128 stands for zero in the data rows.
Here are some numbered points:
[76 172 104 119 121 141 113 105 184 157 199 121 122 147 90 161 108 117 78 140 151 83 158 73 161 130 144 168 117 168 110 140] 0
[152 112 135 126 129 128 111 128 132 132 140 113 134 120 126 103 132 121 148 129 149 130 142 134 115 129 131 128 140 110 141 111] 1
[129 158 111 104 148 135 145 108 176 129 130 93 155 133 120 139 96 129 99 132 103 87 131 110 134 122 127 123 75 126 109 148] 2
[132 137 133 113 136 131 135 115 162 119 133 110 139 130 112 142 107 142 124 141 124 115 131 122 120 138 129 132 124 131 123 134] 3
[127 131 122 124 128 135 129 145 143 109 132 126 114 138 113 156 100 153 112 119 136 115 127 107 125 123 123 122 127 137 114 136] 4
[95 183 66 162 137 174 84 173 121 201 143 145 147 186 128 143 107 47 88 76 129 85 142 111 130 78 126 110 101 154 117 160] 5
[228 116 151 131 124 164 117 172 175 140 90 142 174 135 169 150 83 116 182 55 32 93 124 95 87 49 115 65 61 59 105 131] 6
[130 153 138 140 131 142 116 105 159 143 142 152 158 138 119 127 134 107 156 128 106 139 131 99 130 123 132 142 138 117 120 127] 7
[137 180 113 114 195 132 176 59 190 142 118 115 198 120 131 89 133 73 160 127 93 126 93 160 98 119 157 125 78 112 122 134] 8
[115 184 118 79 121 177 129 121 178 149 113 118 187 156 124 158 102 126 93 134 77 87 109 95 149 90 112 124 66 126 69 163] 9
[85 124 84 161 155 110 158 134 93 129 135 120 83 132 109 132 128 125 120 110 169 144 135 172 118 172 138 127 147 155 161 130] 10
[119 116 145 114 93 138 110 148 90 131 118 135 113 122 133 146 150 142 129 133 117 148 113 119 137 129 114 121 154 133 117 126] 11
[157 114 232 66 107 101 137 90 145 100 134 147 205 62 154 134 157 161 150 146 52 111 84 57 178 132 133 158 119 109 105 96] 12
[135 90 151 85 73 151 87 175 73 135 104 134 132 137 141 147 135 143 121 132 120 115 118 89 152 113 119 137 144 121 118 108] 13
[122 53 138 52 101 121 105 175 41 99 93 63 108 79 158 91 145 144 85 177 156 123 139 153 130 129 97 107 110 137 133 137] 14
[132 136 143 121 112 134 107 140 127 144 129 126 132 116 138 127 142 116 127 129 114 132 131 113 142 114 119 126 111 125 118 128] 15
[137 125 136 123 133 130 125 148 133 127 133 118 114 118 124 137 129 141 120 119 126 119 125 118 142 126 120 121 116 139 124 122] 16
[160 174 117 98 69 166 100 223 114 182 76 125 142 124 183 186 123 135 86 90 28 79 108 97 146 86 84 79 36 112 80 170] 17
[137 120 160 117 125 141 96 111 161 119 151 112 145 126 102 110 115 126 117 147 157 115 151 90 146 118 135 157 135 131 127 118] 18
[116 119 120 120 120 124 136 130 120 124 125 130 134 115 150 142 130 120 137 121 108 128 130 123 124 122 119 129 123 126 127 129] 19
[146 118 125 125 156 154 136 104 155 105 128 109 101 159 64 118 124 177 138 136 169 144 124 141 120 150 139 130 167 118 134 92] 20
[98 155 76 136 159 120 148 93 110 129 120 101 77 155 104 94 170 136 101 176 204 158 123 210 137 169 135 150 151 138 141 120] 21
[147 145 120 169 162 137 147 117 172 132 124 163 169 158 146 146 69 96 152 74 97 119 140 124 95 80 136 111 122 114 126 144] 22
[152 128 144 124 130 131 130 143 160 113 137 118 135 127 121 138 98 140 124 108 129 101 137 111 125 105 127 119 107 119 116 129] 23
[158 130 110 142 183 99 163 105 157 113 121 105 140 108 134 89 125 126 144 117 125 118 141 154 111 135 142 124 105 108 149 117] 24
[146 125 139 128 133 126 140 137 101 128 104 127 148 124 135 97 135 120 148 132 132 129 106 158 114 142 131 122 124 118 128 130] 25
[107 134 129 112 151 134 167 73 159 72 108 124 120 151 89 157 116 186 122 148 128 156 108 118 154 152 131 146 150 126 108 119] 26
[138 83 162 122 70 137 74 192 138 111 154 144 166 112 163 177 38 102 115 81 81 70 180 20 104 50 98 104 98 137 111 160] 27
[100 149 85 186 132 136 129 165 154 135 146 145 104 157 130 172 69 106 116 89 133 127 176 113 108 94 118 114 111 138 122 159] 28
[128 128 134 129 138 128 133 121 146 125 131 128 124 132 120 135 125 132 125 120 124 126 130 124 134 125 133 131 119 130 130 121] 29
[132 105 139 94 139 109 118 101 130 90 157 79 99 117 88 109 146 168 95 169 181 115 137 117 140 168 143 158 142 137 139 96] 30
[116 135 106 144 116 128 136 127 134 135 132 154 127 144 134 131 116 125 132 121 134 133 129 131 111 126 138 140 148 134 133 135] 31
[124 139 74 134 145 142 111 120 150 121 138 81 80 156 90 116 118 133 101 150 183 127 161 146 111 149 115 123 132 143 131 140] 32
[141 181 158 100 107 161 108 121 138 200 127 139 183 108 148 117 172 61 111 118 69 96 78 123 145 91 122 112 53 140 92 145] 33
[185 130 165 112 125 154 105 130 118 164 101 130 146 128 130 83 180 116 166 133 115 133 94 157 132 128 140 122 127 101 132 97] 34
[115 177 147 154 136 81 166 51 171 145 175 155 129 114 108 127 191 159 157 159 116 143 103 128 179 195 162 191 158 127 138 90] 35
[154 89 111 125 152 106 122 155 119 102 121 101 135 114 145 101 118 138 148 111 129 112 163 126 106 128 126 120 127 96 156 119] 36
[133 136 131 134 126 125 130 133 137 124 128 123 127 123 120 130 121 145 125 114 128 123 123 124 130 135 130 130 135 135 131 127] 37
[137 136 125 137 112 127 128 129 120 129 106 133 147 130 144 128 121 141 132 126 106 125 132 124 138 128 117 128 132 113 121 140] 38
[95 88 151 120 78 130 120 133 56 106 115 138 57 139 102 157 144 190 105 164 167 173 109 134 159 166 121 133 200 153 130 113] 39
[18 135 94 198 70 87 155 156 25 170 135 199 73 117 164 168 157 114 114 128 158 176 120 181 151 167 120 150 191 193 148 174] 40
[137 117 110 128 131 153 115 145 133 133 115 131 153 145 144 102 96 89 144 123 131 126 143 130 87 92 123 113 118 115 125 147] 41
Which point above is nearest to each new point by angle, seen from the average point of the numbered points? Its number follows each.
[174 150 185 97 119 129 121 101 202 118 166 117 133 100 94 130 151 174 148 145 105 120 117 79 151 149 129 136 117 111 96 100] 12
[112 129 110 162 139 112 168 144 89 132 103 164 116 126 158 138 126 124 147 98 111 155 101 170 114 129 128 100 141 132 140 141] 40
[132 135 122 139 127 125 138 112 143 116 123 136 125 141 129 135 118 143 123 138 139 123 134 132 131 130 133 147 142 122 127 130] 26
[156 169 87 156 203 106 202 81 185 111 113 121 139 127 127 82 137 143 170 132 134 150 117 206 90 147 142 125 120 97 135 120] 24
[124 103 144 129 114 124 122 136 111 114 133 132 103 123 118 141 129 148 125 122 139 140 128 121 126 135 125 125 146 138 132 118] 39
[113 128 128 128 120 115 138 129 106 131 125 137 127 125 140 137 135 131 120 131 121 134 122 134 132 133 127 128 126 127 128 128] 40
[127 109 144 99 131 118 141 105 137 83 120 104 124 113 104 118 125 175 121 152 141 134 118 128 128 156 126 135 138 132 129 123] 30
[117 97 135 133 110 129 121 128 90 106 117 129 96 140 108 129 131 149 128 149 164 154 130 138 131 149 125 134 172 135 138 118] 39
[127 118 124 135 140 124 125 123 141 118 143 126 130 129 125 123 121 124 131 138 146 123 149 123 135 123 123 138 127 126 127 131] 18
[124 124 128 146 109 119 124 138 93 143 120 144 112 118 147 126 155 106 133 128 123 137 122 144 127 136 119 129 130 132 139 131] 40
[96 144 123 112 115 135 148 107 132 111 117 136 113 146 108 174 115 172 94 137 116 135 110 113 159 135 122 127 138 135 107 133] 26
[100 150 94 188 134 119 175 140 94 132 92 186 126 143 152 181 124 118 144 76 84 151 85 159 114 142 117 106 136 135 133 152] 40
[123 146 118 130 123 119 126 138 117 130 119 113 116 133 125 122 135 134 110 143 133 140 118 142 129 141 123 120 117 128 128 136] 21
[142 135 131 108 129 128 129 135 129 137 112 120 126 120 135 131 150 137 123 129 109 123 112 133 135 130 133 127 110 120 131 112] 34
[131 113 129 136 141 110 121 139 128 129 151 116 131 108 142 115 120 111 131 113 134 127 150 124 112 121 132 122 124 135 146 126] 36
[128 156 164 152 99 88 168 127 102 127 110 165 117 89 146 148 188 171 146 126 89 151 81 153 170 175 124 141 127 123 119 120] 35
[181 78 151 124 140 119 126 123 70 140 100 114 114 100 151 47 197 97 184 144 153 166 109 215 82 137 136 113 150 105 165 85] 25
[139 161 124 133 126 151 108 126 181 134 141 124 130 157 101 137 127 135 143 137 118 130 141 100 142 125 121 131 111 103 103 129] 7
[126 141 115 122 114 136 139 119 130 142 109 130 129 135 136 125 137 128 139 136 118 135 123 151 120 125 132 127 132 114 127 132] 25
[146 92 127 79 132 145 94 155 152 116 139 98 168 130 139 123 61 103 116 110 117 76 177 62 100 78 132 111 97 116 125 138] 27
[130 128 148 123 121 126 129 129 118 128 128 122 134 115 117 124 145 139 128 140 138 134 114 135 145 136 123 132 136 128 121 129] 39
[127 142 127 138 115 123 126 145 145 151 138 140 141 116 145 153 108 114 113 94 94 95 143 104 124 112 129 124 98 133 132 144] 27
[105 138 95 165 109 113 147 148 94 145 105 156 102 136 153 152 140 144 129 120 118 151 127 168 129 135 117 124 139 125 140 143] 40
[157 131 139 135 112 128 114 139 133 128 123 139 137 133 139 139 111 133 121 116 108 112 128 107 120 108 123 117 120 117 123 126] 6
[133 115 146 113 142 132 125 135 130 118 125 122 124 113 119 116 129 129 141 127 131 135 123 121 127 137 139 126 130 129 138 114] 1
[123 120 122 143 131 132 141 127 117 129 123 143 116 127 127 132 123 129 141 122 134 145 123 142 123 138 126 116 147 124 131 135] 10
[161 159 116 124 161 114 133 119 185 149 144 104 177 95 159 91 123 78 136 118 103 85 152 125 110 113 134 128 56 105 129 147] 8
[96 108 126 130 107 135 134 137 107 118 131 132 99 129 106 169 103 153 107 112 137 126 127 114 132 141 119 126 146 158 130 135] 39
[126 129 142 132 127 133 137 117 129 120 117 150 138 124 126 136 137 127 158 119 106 150 111 118 132 139 128 128 136 116 123 128] 7
[106 139 118 126 104 161 111 155 82 165 89 166 171 164 174 136 110 69 117 112 106 122 110 137 122 70 117 115 126 140 111 159] 5
[131 155 147 113 131 145 146 88 149 121 119 129 120 153 96 136 131 149 102 146 131 141 88 140 134 142 141 131 126 137 110 122] 26
[186 110 151 147 170 94 151 109 96 137 116 116 135 68 140 38 215 105 202 132 147 161 94 217 102 166 142 119 151 106 167 85] 25
[121 137 120 120 118 124 128 148 123 144 132 115 122 111 141 131 136 125 106 131 115 105 137 133 138 125 111 120 89 141 117 146] 17
[165 160 167 149 112 129 131 131 162 136 128 151 127 123 116 159 149 164 159 116 86 144 105 109 152 137 118 119 126 110 102 121] 12
[84 136 110 154 115 133 150 139 84 145 107 179 116 140 159 151 136 110 126 115 130 148 105 157 141 124 126 133 150 155 126 149] 40
[131 193 93 168 177 118 164 84 190 155 158 119 128 127 106 94 137 91 137 133 153 127 129 179 98 149 147 128 107 141 129 145] 8
[76 107 106 120 109 114 119 139 60 122 122 114 75 134 121 118 174 157 103 177 185 163 142 168 171 167 122 155 171 140 149 110] 39
[142 141 186 117 115 128 113 98 167 136 153 143 174 98 134 129 153 132 159 135 95 134 122 79 174 117 130 159 132 114 107 108] 12
[121 118 131 120 128 134 124 138 104 117 112 130 135 130 137 127 122 119 123 127 128 133 122 128 118 121 116 123 125 134 122 133] 14
[160 108 127 98 163 142 128 128 198 115 138 121 222 139 154 140 51 108 164 82 68 69 163 41 115 69 141 133 94 85 118 126] 6
[141 147 129 135 138 134 116 117 177 127 149 128 131 140 110 122 122 122 131 133 138 124 145 111 119 124 144 147 119 123 128 118] 18
[132 117 116 106 104 157 87 188 103 165 128 108 128 121 153 125 126 85 107 118 120 88 142 110 130 93 113 107 79 138 118 144] 17
[144 140 141 133 119 130 115 137 121 167 126 152 148 119 156 113 157 90 138 125 99 117 112 136 128 108 136 129 102 129 134 123] 33
[130 106 128 124 123 117 118 130 118 119 132 115 113 117 142 127 121 127 122 123 127 127 148 109 132 131 129 124 125 116 142 125] 36
[156 109 128 117 118 179 32 187 139 168 162 123 164 172 117 114 92 79 129 97 148 71 177 47 134 71 145 136 132 108 133 111] 27
[146 118 138 116 148 119 142 106 145 115 126 105 134 116 111 116 122 146 127 122 122 118 118 134 115 154 135 123 126 130 143 124] 24
[127 141 132 147 136 115 142 120 136 125 143 143 127 123 122 134 134 138 139 124 138 134 135 127 134 141 130 144 152 129 127 120] 35
[104 138 103 147 110 120 140 145 97 143 106 140 131 115 158 122 155 113 139 133 121 150 119 170 123 125 110 124 127 128 124 153] 40
[140 123 141 127 140 132 120 130 118 145 122 120 141 111 127 107 150 109 141 116 115 130 123 135 129 128 132 120 119 117 141 115] 34
[120 111 160 94 100 102 134 132 100 127 124 112 113 79 143 115 175 158 130 174 126 143 126 142 158 154 121 146 131 129 130 116] 14
[110 139 79 108 154 165 104 97 153 115 145 44 32 198 15 94 125 171 73 201 255 138 161 165 137 186 151 155 167 156 134 116] 32
[140 130 120 136 151 114 158 118 142 125 133 122 134 115 139 113 107 120 130 112 123 104 126 149 99 132 131 109 105 132 132 141] 24
[147 138 151 133 118 131 117 138 100 167 122 148 141 110 150 86 169 96 157 128 127 140 100 162 125 125 135 125 139 133 137 120] 34
[131 119 125 118 131 136 123 122 119 121 115 104 100 119 120 124 144 124 125 140 136 147 117 148 121 140 121 115 123 131 135 125] 21
[152 119 166 113 129 123 133 121 160 106 141 118 139 109 113 134 117 145 132 122 101 115 112 98 127 128 133 116 98 126 118 122] 12
[144 142 130 140 129 138 116 126 160 134 138 132 137 131 122 129 136 129 144 127 117 128 132 113 128 123 123 136 121 117 120 122] 7
[125 117 114 127 143 112 153 99 149 86 123 107 118 138 102 147 105 180 124 144 137 131 144 127 120 157 127 142 152 121 133 123] 26
[153 132 166 131 128 124 137 113 146 122 121 163 176 121 161 143 128 130 162 113 73 131 107 107 133 96 129 133 128 104 116 111] 12
[157 116 170 113 115 124 137 112 127 118 120 132 141 100 129 137 151 142 144 123 89 120 93 115 132 142 124 127 115 121 120 114] 12
[122 137 134 118 127 145 106 140 133 132 134 124 132 142 113 138 127 125 104 122 132 120 125 110 141 117 124 129 109 141 119 123] 0
